Look-ups in named tables: a row name and a column name give one cell, copied from the table.

pep =
         maz  nabado  topo
bomazod  133     226   203
gusamo   194     181   223
makupa   194     175   221
sasipi   181     210   206
lut      146     138   124
vig      144     116    63
veruben  153     227   208

maz of lut: 146
nabado of sasipi: 210
nabado of lut: 138
maz of bomazod: 133
topo of vig: 63
nabado of vig: 116
nabado of bomazod: 226
topo of sasipi: 206
maz of sasipi: 181
maz of veruben: 153
topo of lut: 124
topo of gusamo: 223

der =
           sigib   fatasu   bubezu      bav      riz     tuv     ripa  zigozom    gisip
vesomer  -23.660  -35.165  -22.972    1.325  -27.582  -3.049  -30.261  -19.584  -23.713
piv       72.507  -84.134  -17.304   52.512  -12.161  46.611   86.599  -21.185    0.400
lel       84.496  -40.381  -29.990  -17.948  -42.861  -4.391  -42.160  -15.124  -15.673

riz of piv is -12.161
tuv of vesomer is -3.049
bav of vesomer is 1.325
bubezu of piv is -17.304
riz of vesomer is -27.582
ripa of lel is -42.160
sigib of vesomer is -23.660
zigozom of vesomer is -19.584
gisip of vesomer is -23.713
zigozom of piv is -21.185
fatasu of piv is -84.134
riz of lel is -42.861
bav of lel is -17.948
bav of piv is 52.512

suzel:
cols = tav, sem, lofa, daga, leza, pepaze, kopatav, kas, rogizar
vodafi: [5.20, 6.17, 6.85, 7.86, 4.61, 5.48, 5.85, 5.25, 5.56]
fogineg: [4.88, 6.24, 3.96, 4.15, 2.55, 4.29, 3.83, 4.41, 2.22]
farepob: [4.85, 5.95, 3.44, 4.37, 3.50, 4.64, 4.82, 4.30, 4.36]
pom: [3.13, 5.64, 3.34, 3.75, 3.62, 3.58, 2.64, 3.75, 3.65]
sef: [4.71, 4.01, 4.66, 4.94, 4.74, 5.07, 5.59, 5.75, 4.52]
vun: [3.18, 2.36, 2.49, 2.37, 3.05, 2.72, 4.46, 3.67, 3.83]
pive: [3.28, 2.13, 3.10, 4.80, 1.64, 2.02, 3.60, 2.02, 3.29]
tum: [2.94, 4.65, 3.35, 2.84, 3.21, 2.79, 2.35, 3.70, 3.00]
raropom: [6.06, 4.99, 5.75, 4.62, 3.72, 5.55, 5.89, 4.45, 4.71]

pom, daga => 3.75
raropom, kopatav => 5.89
vodafi, tav => 5.20
sef, pepaze => 5.07
tum, kopatav => 2.35
sef, tav => 4.71
tum, daga => 2.84
raropom, pepaze => 5.55
fogineg, kopatav => 3.83
raropom, leza => 3.72
vodafi, pepaze => 5.48
tum, tav => 2.94
sef, kopatav => 5.59
vodafi, leza => 4.61
fogineg, kas => 4.41
pom, kopatav => 2.64
raropom, daga => 4.62
Which row has the largest sem? fogineg

dipur =
columns: kos, virote, pum, nus, tik, tav
zibovib: [3772, 3920, 4710, 3107, 4297, 4911]
zal: [6217, 2662, 5247, 3530, 3255, 5881]
rufo: [4725, 6317, 4179, 1968, 4233, 5976]
gokadi: [1743, 2342, 4904, 3418, 4700, 3765]
fazunag: [2833, 6269, 2718, 4106, 5170, 4502]
giti: [5034, 8231, 4946, 4443, 5557, 4351]
fub: [7368, 6089, 4219, 6222, 4371, 5185]
nafafik: [3676, 3346, 3860, 5341, 4580, 4128]
dig: [4131, 4380, 6811, 1365, 4307, 5067]
moruli: [4080, 4767, 5298, 1849, 4228, 5387]
dezumi: [6436, 2250, 3476, 5637, 3223, 5698]
rel: [4355, 4878, 1791, 4813, 4169, 5468]

gokadi, kos => 1743
fub, kos => 7368
rel, tik => 4169
fazunag, tav => 4502
zibovib, tav => 4911
dezumi, tav => 5698
fub, tik => 4371
nafafik, kos => 3676
giti, tik => 5557
Row with the largest nus: fub

mel.tsv
	zas	loga	los	lekob	zeroru	teniri	sako	bapuviv
lenibol	-225	76	-171	-151	18	-21	-132	47
labusuf	82	160	90	96	138	137	118	140
pezerub	416	-674	232	175	-454	-323	37	-514
dem	-670	148	-527	-487	-11	-118	-392	34
nokolo	-659	159	-522	-480	-8	-104	-369	34
kubid	513	-588	319	259	-374	-231	149	-449
dus	421	-652	228	181	-451	-300	60	-505
rodu	-707	238	-544	-492	51	-68	-389	112
paz	-283	173	-202	-177	85	25	-134	117
gilak	358	-642	186	137	-445	-317	13	-497
guguv	118	-139	69	48	-92	-55	50	-127

What is the zas of guguv in mel?
118
What is the zeroru of pezerub in mel?
-454
What is the teniri of guguv in mel?
-55
What is the lekob of nokolo in mel?
-480
What is the bapuviv of pezerub in mel?
-514
What is the bapuviv of rodu in mel?
112
What is the los of rodu in mel?
-544
What is the loga of dem in mel?
148
What is the sako of lenibol in mel?
-132
What is the los of pezerub in mel?
232
What is the los of paz in mel?
-202
What is the lekob of dem in mel?
-487
What is the zeroru of gilak in mel?
-445
What is the bapuviv of paz in mel?
117
What is the zeroru of kubid in mel?
-374
What is the teniri of rodu in mel?
-68
What is the sako of rodu in mel?
-389

